Rows are one point carried round by a steady rotation, each followed by how many ticks it has turned.
The counts run from 0 to 662.
[165 177 121 173 153  91 144 126  83 125 129  96 121 123 136 154 143 128
 125 164 124 126 180  86 149 135 151 148 122 128 110 139 144  70 156 124] : 257
[147 131 114 193 147  97 126 119  96 102 171 105  87 105 120 121 153 127
 137 141 123 108 152  77 130 127 117 128 135 148  68 134  91  94 108 126] : 183
[179 104 118 119 124 172 166  83 105 154 121 136 159 154 180 139  99 149
 149 128 161 100  88 123 124 154  97 103 131 149 153 120 143 137 117 149] : 144
[139  95 148 147 130 122 117 110 141  93 138 142 104 140  96 166 152 100
 174 125  95 120 122  65 151 130 142 119 158 127  95 113  98 108  62 116] : 111
[156 142 102 144 106 121 119  83 101  86 105 109 139 126  87 130 177 107
 154 165  72 123 126  90 148 164 140 150 139 150 150 110 150 121 119 105] : 504
[154 140 120 153 156 101 106 130 106 119 199 108 104 130 173 184 106 109
 133 149 163 110 142 101 154 117 111 145  96 137  97 115 100 115 140 120] : 445
[101  98 105  98 105 106  98  94 144  91 133 135 130 114 156 192 138  82
 158 162  82 133 143 110 147 122 101 150 115 130 122 109  90  90  80 116] : 118
[159  94 163 123 118 139 145 120 165 151 121 137 133 190 114 213 126 108
 161 117  84 139 124 147 153 128 142 148 149 125 140 125 152 107 169 104] : 622
[174 148 110 114 118 118  93  80 114 142 157 104 128 122 139 154  77 109
 131 144 147 148 125 119 173 143 102 125  96 164 151 116 153 152 190 127] : 51
[132  98 138 123 133 121 122 122 126 173 170  92  78 135 137 163  96 115
  90 118 130 116  95 145 139 136 105 127 106 177 115 134 158 146 201 110] : 451
[177 159 120 117 129 116  83  84 117 134 131  96 133 121 151 168  71  99
 158 156 142 139 105 121 146 148 104 121 113 157 154 125 150 126 167 114] : 52
[147 166  96 141 154 101 146 162 132 147 151 127 160 127 119 154 107 146
 177 152 161  90  87 123  90 191 130 135 145 145 127 126 154 101 138 112] : 162
[144 137 136 107 125 138 138 121 148 176 161 126 126 122 130 147  85 139
 111 132 143 160 121 148 156 148 136 131 126 164 100 120 167 163 224 150] : 640
[ 94 103 122  93  94 119 153 110 152 126  92 168 146 151 106 199 134 108
 131 101 121 130 148  93 157 112 123 136 119 105 137 131 116  88  78 128] : 120
[108  66 130  85 115 139 193 144 129 161 139 144 161 129 132 168 179 121
 142 138 130 104 107 139 140 152 137 159  97 126 132  87 125 148 111 118] : 515
[118 103 109 150 116  71 135 117 126 119 102 149 106 150  61 148 188 115
 147 111 112 112 135  87 135 131 134 126 139 166 135 127 157  93 103  91] : 104
[106 132  93 171 127  88 133 156 128 134 163 107 113 128 134 165 138 152
 147 144 113  93 150 127 114 120  91 154 125  97  93 139  73  70 139  97] : 272
[116 102 139  88 124 138 116 103 155  95 119 158 160 177 115 178  80 144
 142 149 119 112 126 116 128 156 157 127 197 125 135 139 168 100 115 146] : 228
[138 142 130  98 134 135 138 116 121 149  83 108 146  95 170 175  61 144
 133 161 138 121 135 119  99 144 117 108 147 111 128 164 140  59 141 143] : 644
[101 172  94 139 111 105 165 128 102 143 101 117 144  85 108 128 139 151
 113 145 133 122 180  91 129 133 128 134 129  87  99 155 100  87 150 155] : 84
[149 164 105 168 158  93 130 132  86 109 175 105 117 123 160 139 134 142
 119 168 147 115 169  89 145 137 145 159 117 146 101 135 149  84 156 133] : 256
[ 94  79  83 137 108  73 101 134 154 126 193 124 109 126  85 125 141 139
 154 122 127 107 114 131 137 133  83 133 109 152 130  89 103 161 136 103] : 197
[128 107 125 136 115 118 152 143 165 192 131 127 139 146 120 159  90 170
 163 132 113 138 135 164 126 120 112 132 143  97 127 136 120 121 208 137] : 550
[133  83  95 122  85 141 109  54 117 141 118 101 107 108 104 100 115 126
 108 118 139 103 119 130 138 111  70 102 134 134 142 122 112 167 156 124] : 297
[139  64  95 116 101 124  88  59 151 119 147 130 146 105 156 110 129 134
 166 174  82 152 139 149 137 129 100 134 146 154 133  91 107 145 141 139] : 306
[129 134 135 145 129 146 170 158  93 145 172  75 111 144 127 172 101 153
 125 132 140  78 125 103 144 131 105 144 121  75 103 137  80 134 143 121] : 354
[164 145 162 114 126 164 181 119 154 177 117 160 149 136 122 179  92 128
 140  98 164 154 132 116 147 130 147 119 138 121  91 140 137 126 173 157] : 638
[139 144 105 140 118 177 183 112 109 173 110 125 143 133 127 123 109 158
 132 124 133  98  75 127 100 182  97 102 147 153 117 149 152 130 155 141] : 71
[143 116  96 138 133  95 100 103 137 146 126 103 125  53 141 104 119 135
 155 180 108 141 145 145  87 151 122 121 150 166  99 120 128  98 165 133] : 569
[142  90 146 110 116 115 165 148 126 136  95 123 153 123 102 168 175 122
 196 154  84 143 144 101 148 137 163 151 116  96 151  94 115 115 113 126] : 513
[134 131 124 102 105 127 151 102 125 164 144 151 138 157 127 165  91 134
  92 105 184 137 152 126 191 107 122 137  94 123 127 129 155 151 199 151] : 49
[130  85 113 133 121 125 145  88 112 102 157 168 122 154 163 164 163 101
 133 125 124 129 131  87 184 124 124 148 103 172 109 105 129 112  80 128] : 29
[127 133 100 141 137 167 167 117 118 143 164 127 133 131 136 115  88 166
 118 130 145  92  68 124  98 187 103 101 162 175  92 146 155 143 156 152] : 72
[152 157 116 174 126 113 130 121 122 132 109  86 123 116  92 119 132 153
 141 163  81 126 155 127 122 139 139 137 171 122 109 147 143 101 212 122] : 658
[122 158 100 127  98 116 157 123 142 185 112 129 142 129  77 128  91 163
 120 102 169 117 131 123 139 143  99 109 130 116 132 150 150 134 207 148] : 558
[108 103  69 144 103  85  93  90 146 125 152 143 120 130  83  92 109 170
 143 118 123 131 124 127 147 147  80 104 140 163 136 120 131 150 165 140] : 386
[147  92 122 113 133 112 147 108  74 112 129 118 141 136 146 106 165 163
 151 168 104 131 121  85 172 168 144 136  96 163 174  90 150 145 111 145] : 422
[103 105 110  75  81 167 154  77 138 151  73 134 167  68 135 132 126 107
 134 142 106 132 122 131 101 144 107 117 160 117 113 124 113 122 118 154] : 398
